In the data rows, zero lies at 4.5, halfway between 4 and 5.
Here are some points:
4 6 2 4 1 5 4 5 5 6 5 5 5 3 5 4 4 7 7 5 4
4 3 2 7 3 3 6 6 3 6 7 4 5 7 7 6 6 1 6 5 7
4 5 7 4 5 4 4 4 6 2 4 3 3 6 3 4 5 3 5 7 5
3 2 6 6 5 4 4 9 5 2 6 6 7 6 8 3 4 5 5 3 5
5 2 3 8 8 4 6 6 0 4 4 5 4 5 3 4 4 5 3 5 3
2 3 3 2 7 5 5 5 4 3 1 3 9 2 3 3 4 5 4 3 5
4 5 2 8 6 5 4 3 4 8 3 3 4 3 4 3 5 2 4 4 6
4 2 7 3 4 6 3 5 5 5 4 4 3 5 3 5 4 4 4 6 4
3 2 4 4 5 5 7 3 3 6 4 3 7 4 7 3 4 5 5 6 2
5 5 5 6 5 6 4 3 4 4 5 4 2 3 2 5 2 6 4 4 5
3 7 7 5 1 6 5 1 5 2 3 5 6 4 7 7 5 8 4 7 6
3 5 6 7 1 3 3 2 6 2 4 1 4 2 6 3 4 5 6 5 3
3 5 5 8 3 5 4 6 2 7 4 4 4 2 6 4 6 7 3 4 4
Here are 23 more points, each followed by its number:
8 5 6 5 1 3 3 4 5 5 3 8 5 6 2 7 3 3 4 4 3 0
4 3 2 3 9 4 8 9 4 8 7 6 6 4 1 1 1 0 3 5 6 1
6 0 1 7 9 5 9 8 2 7 4 6 3 0 5 4 4 4 5 6 7 2
5 6 3 4 4 3 4 4 4 6 5 2 6 4 6 4 6 4 6 4 9 3
4 3 8 4 2 4 4 6 6 3 4 5 3 7 4 3 4 6 5 7 3 4
5 3 5 6 5 5 6 5 3 7 6 4 6 6 3 2 7 0 4 5 2 5
4 3 6 5 8 5 2 4 5 7 5 7 4 6 1 7 3 3 5 9 7 6
6 6 4 3 3 7 5 3 6 6 2 5 6 2 3 7 5 3 4 3 2 7
5 4 3 4 4 3 8 4 4 5 6 7 6 2 3 4 4 4 4 4 9 8
4 4 2 2 9 3 5 3 7 5 5 6 6 5 0 2 3 2 5 5 5 9
6 2 3 2 4 5 7 5 4 2 4 4 6 2 8 7 3 4 7 4 4 10
3 6 4 7 8 7 7 5 5 9 2 5 3 5 0 3 3 2 3 7 5 11
9 4 4 1 3 1 6 5 7 3 8 2 6 6 5 6 1 1 7 4 5 12
3 6 6 5 1 5 4 3 6 6 2 4 2 8 3 5 6 9 4 4 4 13
5 5 5 3 3 5 5 2 4 8 0 4 5 6 2 6 4 1 3 4 5 14
3 4 5 4 5 6 5 4 4 5 6 8 3 3 4 7 6 4 5 3 3 15
7 5 5 3 8 1 5 4 5 6 4 5 5 3 5 3 4 2 4 2 0 16
6 7 6 5 5 6 5 1 5 3 8 4 3 5 7 6 6 4 6 3 4 17
1 3 4 4 4 5 3 6 4 2 4 4 7 4 4 3 4 4 5 1 4 18
4 3 4 3 9 4 4 2 2 6 7 3 4 6 3 3 3 3 5 5 7 19
5 6 4 3 6 4 5 5 6 6 2 5 4 3 4 5 4 4 8 5 2 20
3 1 6 5 2 3 5 5 5 2 8 8 3 2 9 7 7 9 9 1 5 21
5 8 4 5 1 5 4 3 6 6 4 5 4 4 3 2 6 6 5 5 3 22
Which of these numbered points is nearest to each point below, looking only along the 6 directions in which the first points spread most? Its number follows each.
5 6 3 3 4 5 4 5 5 3 6 5 6 5 6 6 5 2 2 3 5 > 8
7 4 5 0 4 5 5 9 5 6 8 6 7 4 6 5 5 3 6 5 5 > 10
6 3 5 3 9 3 6 3 1 6 3 3 4 4 1 5 5 4 5 6 4 > 11
6 6 5 4 6 3 4 6 3 4 6 1 6 5 9 4 5 6 3 1 2 > 18
4 4 4 4 2 5 4 5 6 3 5 3 4 4 5 6 4 3 3 5 4 > 17
6 3 5 2 7 4 7 5 4 6 4 6 4 4 2 2 4 0 4 5 6 > 19
6 3 6 7 7 5 5 6 4 4 3 6 4 3 5 5 5 4 4 5 7 > 15
7 9 2 3 5 2 4 2 8 8 4 5 8 5 2 2 2 0 2 5 5 > 14
3 5 5 2 3 5 4 4 5 3 7 7 5 8 3 6 4 4 2 5 5 > 0
2 1 5 4 9 4 4 5 2 3 3 5 2 4 7 4 6 9 3 2 0 > 18
6 4 3 2 3 2 4 8 5 5 6 3 5 6 4 6 4 4 4 5 5 > 8
5 6 1 2 2 3 6 7 9 0 6 3 7 9 3 4 2 0 6 3 4 > 12
